The rows below fall into families. The same turns and mirrors carry the whole set onto itself and the rows of a family onto each other. For each named row, which other rows are in its family? Write them in the order they are listed.
These 30 rows form 5 families of 6 rows each.
nelur: [  3.0   8.3   2.7  -0.8   1.2 -25.6   5.8 -13.7 -11.6  -1.5   8.3  -1.5
   5.6  -6.9  17.4  -6.6   6.0 -34.8   0.5  -3.8   5.5  20.5  -4.2 -23.5]
Budiv: [ -5.2 -15.0  -3.2  -5.7  -5.5 -10.9   7.9  -6.1  -5.4   4.3 -18.1  -7.7
  12.5 -19.5  13.9  -7.5   9.0 -27.0   1.4  18.6  -1.3 -10.1   8.0 -14.3]
Tuno: [ -2.2  17.4 -13.9  -0.1 -11.6 -34.1 -11.6 -10.3  -1.2 -11.6  -6.7   7.8
 -11.4 -10.6  15.9   7.9  24.4 -12.4  -2.2 -17.7  14.7  17.1  -3.8   1.1]
ranub: [-16.4   2.1  -2.5 -15.1 -14.0 -10.4  -6.1 -14.0   1.8   3.8  -8.7   0.9
  17.5  -6.1   3.1  -3.6  30.5 -23.6  -7.0  -5.7   6.9   7.1 -12.4  -0.2]
dini: [ -3.8  17.8 -12.9   0.6  -6.3 -30.0 -13.8  -9.1   0.7 -15.4  -3.8   9.9
 -10.5  -9.8  14.8   4.6  28.6 -13.5  -1.6 -21.4  18.5  10.1   0.1  -2.8]
rada: [  5.4  -2.0 -16.4  10.6  -0.5 -35.8   1.5  -3.6  -7.8  -6.8  -5.0  -4.6
 -17.8 -22.0  12.9   3.6   5.6 -16.0  20.0   1.5   4.4  -0.8  11.2 -19.5]
Kunip: [ -6.0  -5.5 -11.5   2.6  -8.0 -17.0  -2.0 -11.9   2.6  -3.5 -26.1   0.2
  -7.3 -16.6   3.1   0.8  19.9  -7.2  -0.3 -11.7   8.1 -23.7   3.4   8.2]
Kub: [ -6.2  -7.7 -10.4   8.2  -7.2 -19.2  -0.6  -4.9   1.5  -6.2 -28.5   0.6
 -10.4 -14.3   9.2   2.2  17.3  -7.1  -3.8 -12.6  10.1 -18.5   1.7   9.9]
pase: [  1.6  11.9  -1.8  -6.1  -1.4 -26.0   3.1  -8.7  -9.1  -4.1   4.8  -0.1
  10.9  -5.1  19.7  -5.5   9.5 -34.5   4.7   1.5   4.2  20.8  -1.1 -28.2]
Zis: [ -5.4  -3.3  -4.1   0.7  -7.1 -18.0   4.1  -9.9  -1.7  -9.2 -29.8  -1.8
  -6.2 -11.5   3.4  -4.2  20.7 -10.5  -1.3 -15.5   8.6 -25.7   2.9   5.1]
mevi: [  6.4   0.3 -11.2  11.5  -1.5 -34.5   6.7  -5.3 -11.9 -11.5  -9.2  -8.6
 -21.0 -17.0  12.1   0.8   4.7 -15.4  14.3   0.3   0.4  -3.8  15.1 -14.3]
Dulal: [-21.3   1.5   5.1 -14.0 -11.2 -13.8  -3.1  -9.1  -3.4   0.0  -7.0   1.7
  14.1  -9.8   6.2  -8.1  34.4 -24.3  -2.3 -10.4   6.7   8.5 -14.2  -1.9]
Nalur: [ -5.4 -18.0  -2.7  -0.2  -9.6 -11.1   7.0  -0.1  -7.6   1.1 -17.6  -8.5
  11.2 -18.4  11.8  -5.6   7.3 -26.1   4.5  18.9  -4.0  -0.8   9.1 -14.1]
Lovuz: [ -2.8  -3.5 -14.0   3.0  -4.8 -13.6   0.8 -10.8  -6.6 -10.2 -23.4   2.0
  -3.1 -12.7   1.9   4.0  20.1 -11.2  -0.3 -12.9  10.8 -22.9   4.7  12.6]
Sodu: [  6.5   2.1 -19.2  12.7  -3.2 -28.1   6.9  -5.4  -9.0 -11.5 -10.5  -2.6
 -17.4 -20.1  13.6  -0.3   4.2 -18.0  17.4  -6.8  -4.1  -4.9  12.9 -20.1]
nilas: [  2.7   9.0   1.8  -3.1  -6.4 -24.2   4.6  -9.6 -13.5  -5.0   4.4   2.3
   4.8  -9.0  21.7  -8.8   8.4 -39.1  -4.1   3.3   1.9  21.8  -1.2 -21.7]
tofum: [  2.5   8.8   2.6  -5.3  -2.7 -20.9   0.2  -8.8 -12.0  -8.8   5.0   0.5
  11.5  -8.6  17.7  -8.8  12.6 -36.6  -1.1   1.3   5.2  23.0   4.8 -25.4]
tuz: [  2.5  21.4 -14.0   1.4  -7.6 -30.6 -11.0 -12.6   0.1 -12.4  -4.4  11.9
  -7.0  -5.2  13.3   6.4  21.1 -12.9   2.4 -23.7  15.8  10.2  -2.6  -4.5]
Nire: [ -2.1  -4.5  -4.2   3.4  -5.4 -16.4   0.3  -7.0  -4.7  -9.0 -28.2   0.6
  -5.4 -15.9   8.7   0.9  20.9  -2.8  -1.3 -14.6  12.1 -18.9   3.9  11.1]
ludes: [ -3.4 -10.8  -1.7  -7.3 -12.1  -8.9   7.6  -2.2  -5.9  -2.9 -22.6  -3.2
  16.1 -20.5  17.5  -6.4  11.1 -25.7  -0.8  18.1   1.3  -7.8  12.5 -13.1]
subif: [  6.3  15.8 -15.2   4.1  -8.1 -27.7 -12.6 -12.2  -0.8  -9.6  -3.7  13.8
  -9.6  -9.1  18.4   8.8  18.7 -12.6  -2.3 -16.5  19.2  14.1  -4.2  -1.0]
supu: [ -5.0 -17.3  -1.4  -5.6  -5.5 -11.8   3.4  -8.8  -5.2   0.0 -18.4   0.7
  10.6 -26.1  16.0  -4.3  14.5 -27.5   4.1  16.5  -6.2  -7.9  11.9 -17.4]
bokap: [  0.5  23.4 -18.7   1.4 -10.4 -29.6 -10.4  -4.8  -0.9  -8.8  -4.2   4.6
  -5.9  -2.5  13.6   5.5  20.0 -10.2   1.0 -16.0  18.0  13.0  -4.0   1.4]
Gapi: [-21.3   1.6   2.5  -7.1 -15.1 -12.8  -5.5 -11.0   1.8   1.2  -5.3   3.0
  13.0  -5.3   3.3  -7.0  28.7 -24.2  -8.4  -9.6   4.9  10.9 -13.6  -0.9]
Lib: [  2.8  10.8   4.7  -3.8  -2.5 -27.7   1.1  -9.4  -5.0   1.0  -0.2   0.5
   7.5  -8.9  25.3 -10.7   7.8 -31.5  -2.1   0.7   0.9  20.9  -1.3 -27.7]
rufam: [  8.0   3.6 -15.1  10.2   1.6 -34.0   3.7  -4.3  -6.4 -11.2 -10.6  -1.2
 -14.5 -18.6  18.9   1.8   3.0 -16.1  16.8  -0.4   4.4  -7.1  15.9 -21.2]
vebel: [-19.3   3.1   5.1 -16.1  -6.3 -19.5  -7.5 -11.6   0.6   4.1  -7.2  -2.3
  16.4  -4.0   4.5  -4.9  32.2 -22.1  -5.0  -2.3  10.7   5.3 -10.7   0.0]
vago: [  7.8  -1.8 -12.4   8.6   5.4 -32.6   4.7  -1.4 -10.8 -14.4 -13.3  -8.7
 -16.5 -18.5  15.5   0.5   7.5 -18.4  14.7  -1.9   6.1  -6.2  18.5 -18.8]
supon: [ -4.9 -14.8  -0.6  -3.8  -9.4  -7.9   6.5   0.8 -10.8  -2.0 -14.5  -3.3
  10.7 -22.3  15.1  -7.0  13.6 -23.8   7.8  20.0  -1.7  -6.1  11.8 -13.2]
Nez: [-23.6   3.7  -1.3 -16.5 -17.2 -12.9  -4.2 -10.4   2.9  -2.0 -10.0  -1.0
  13.9  -6.9   3.4  -4.4  35.8 -21.6  -0.1  -4.4   5.9   5.6  -8.6  -3.6]

Which other rows belong to the same family as pase? Budiv, ranub, Kunip, tuz, rufam
Which other rows belong to the same family as vago? dini, Kub, Nalur, tofum, Gapi
Which other rows belong to the same family as Lovuz? Sodu, supu, bokap, Lib, vebel
Which other rows belong to the same family as Dulal? Tuno, mevi, nilas, Nire, supon

